rotation ticks, each row followed by its count of ticks:
The counts run from 0 to 184.
[173 108 146 117  78  87  81 134 153 146 105 160 131 140 130  92 141 111
 168 145 110 131 124 154 100 104 123 100 131 101 149  99 121 126 202 145
 178]
65
[130 107  85 112 149 158 123 154 147 119 146  95 132 129 135  85  90 131
 126 119 141 124 109 163 124 116 136  73 135  82  75  94 142  74 132  95
 125]
81
[158  81 109 146 109 101 111 129 129 108 118 137 143  95  96 107 143 138
 115 163  68 179 144 143 131 127 120 120 155 117 115 114 127 154 176 131
 184]
167
[108  96  99 104 164 158 125 146 155 104 122 133 139 131 133  96  80 122
 127 135 144 114  88 162 146 119 132  64 156  93  92  91 155  93 113  98
 115]
82
[123 119 128 156 161 114  96 114 121 152 127  69 114 115 114 136 146 153
  83 140 124 166 126 118 140 141 121 168 113 127  96 157  83 170  93 144
 160]
19
[126 109 122  66 136 142 136 125 152 163 128  89  98 122 161 102 112 132
 138  97 136 150  97 163 130 146 151 133 125  86  71  98 140 115  99 120
  90]
88
[138 147 104 134  98  98  71 173 156 121 132 123 158 141 133  98 101 142
 158 121 134 122 117 182 100 103 118  86 110 108 110 105 127  96 169 118
 178]
72
[177 105 142 153 168  92 112 119 122 124 125  82 113 121  95 123 148 150
 104 172 137 160 169  94 157 103 133 100  99 111 141 148  87 166 156 129
 152]
133
[169 110 128 142 159 107 114  90 142 147 113 126  97 112 100 129 166 135
 100 151 131 175 164  82 115 123 138 143 110 115 167 169  78 151 133 120
 154]
25
[136 140 141 125 154 122 136  88 117 139 116  59  67 166 121  81 143 138
  90 152 162 149 114 101 148 120 130 130  99 119  79 123 124 142  99 120
 142]
13
[152  92 126 112  98 146  86 118 162 147 117 179 145 151 163 111 142 130
 120 124 113 140 116 107  98 113 126 125 133  66 147 120  97  65 178 117
 151]
67
[129 109 168 132 209 115 132 114 111 102 109 101 126 113 103 140 145 120
 105 178 122 172 139  73 160 114 119 104 107 137 146 113 116 166 102 103
 132]
16
[151 154 160 128 108  76 114 165 133 156  84 102 153 159 112 172  78 116
 156  96 151 102 124 150 143 159 154 103  92 145  98 136 128 158 147 132
 134]
105
[ 95 139 104 129 155 122 155 127 135 106 111 178 120 112  87  78 129 141
  94 144 112 142 106 143 144 116  98  95 155 156  65 112 144 162 133 100
 142]
157
[205  92 153 105 116  90 141 136 137 147  89  96 121 136 126 143 102 115
 164 127 147 137 142 120 144 151 188  92 107  84 140 129 128 124 176 131
 108]
99
[ 85 131 120 149 139 147 142 104 155 108  94 219 137 124 105 108 124 120
 105 147 112 144  92 111 107 139 120 114 158 150 111 128 130 150  99  79
 161]
42
[130 140 158 150 153 139 144 107 128  98  76 128 128 193 119 125  88 110
 101 147 160  98 101  96 166 141 135  85 122 135  81 122 151 128 104 104
 131]
116
[ 97 134 150 137 100 100  74 166 171 140 110 181 177 119 146 150 127 134
 170 118  97 138 101 157  90 115  95 122 113 132 141 107 125 126 154 135
 172]
179
[ 94 146  69 151 119 115 145 122 145 134 138 121 106 103 109 116 144 169
 110  99 106 189 131 100  97 141 118 144 102 151  96 139 123 135 120  54
 165]
154
[112  90 123 146 102 107 107 129 132  98 125 154 164  79 105 130 151 122
 138 153  50 189 108 123 102 141 120 134 141 147 116 101 154 159 120 112
 180]
51
[137 133 114 152 155 133 148 121 123 102 108  71 113 178 126 110 114 144
  82 150 153 125 135  81 153 133 153  86  91 120  86 125 121 100 129  92
 144]
6
[103 163 137 134 178  84 112 145 156 154 100 163 132 109  82 137 128 161
 109 117 144 147 137 143 137  99  84 119 113 161 110 149  80 178 157 137
 128]
29
[ 96 153 160 139 171 102  88 126 150 166  96 151 130 125 105 166 123 139
 109 140 159 140 122 121 135 122  99 154 110 141 121 161  70 188  99 149
 136]
137
[196  83 135 119 120 111 140 126 137 156  98  95 137 143 124 156 108 122
 126 120 130 126 141  98 145 161 194 109 102  78 142 146 111 104 171 130
 113]
100
[176  92 124 117  82 118  93 119 159 134 113 165 134 150 148  92 143 120
 141 143 118 139 120 130  93 110 128 103 130  79 163 120 114 103 188 142
 175]
66
[105 109 142  97 141  87 142 151 125 115 124 148 128  91  98  97 149 145
 117 141  76 180 137 152 144 107  84 120 139 144  98  77 140 166 168 120
 128]
165
[131 194  79 178 123  83 108 134 144 138 123 129 108 126  92 101 121 155
 110 118 133 136 134 138 104 127 119 126 108 162  99 177  98 156 135 100
 178]
147
[103  90 140 134 142 117 139 126 137  88 111 178 157  75  94 130 149 131
 124 167  66 183 121 117 122 125 110 109 155 147 122  94 151 155 128  96
 153]
50
[107 152 179 145 142 128 133 106 142 132  69 139 133 185 137 156 105 103
 120 112 169 106  99  75 136 153 142 133 102 140 111 141 124 128  80 100
 132]
1
[137 146  61 164 121 113 140 141 144 103 121 142 114 130  85  81 125 162
  93 125 117 148 148 133 114 132 123  94 119 147  89 138 110 130 165  78
 171]
39
[146 118  99 127 112 160  90 135 165 122 123 170 139 157 139  72 103 117
 131 133 146  98  93 155 116 117 135  79 154  88 113 115 125  64 146 106
 165]
74
[186 142 106 141 145 107 122 105 142 153 109 144  84 149  91  96 141 150
  88 140 156 142 141  99 126 118 131 118 104 113 143 177  62 133 166 108
 155]
141
[148  62 123 143 100 135  96 109 138 124 117 158 153 104 102 104 143 137
  92 172  72 161 121 143 127 133 119 143 163 107 111 129 121 133 157 146
 184]
168
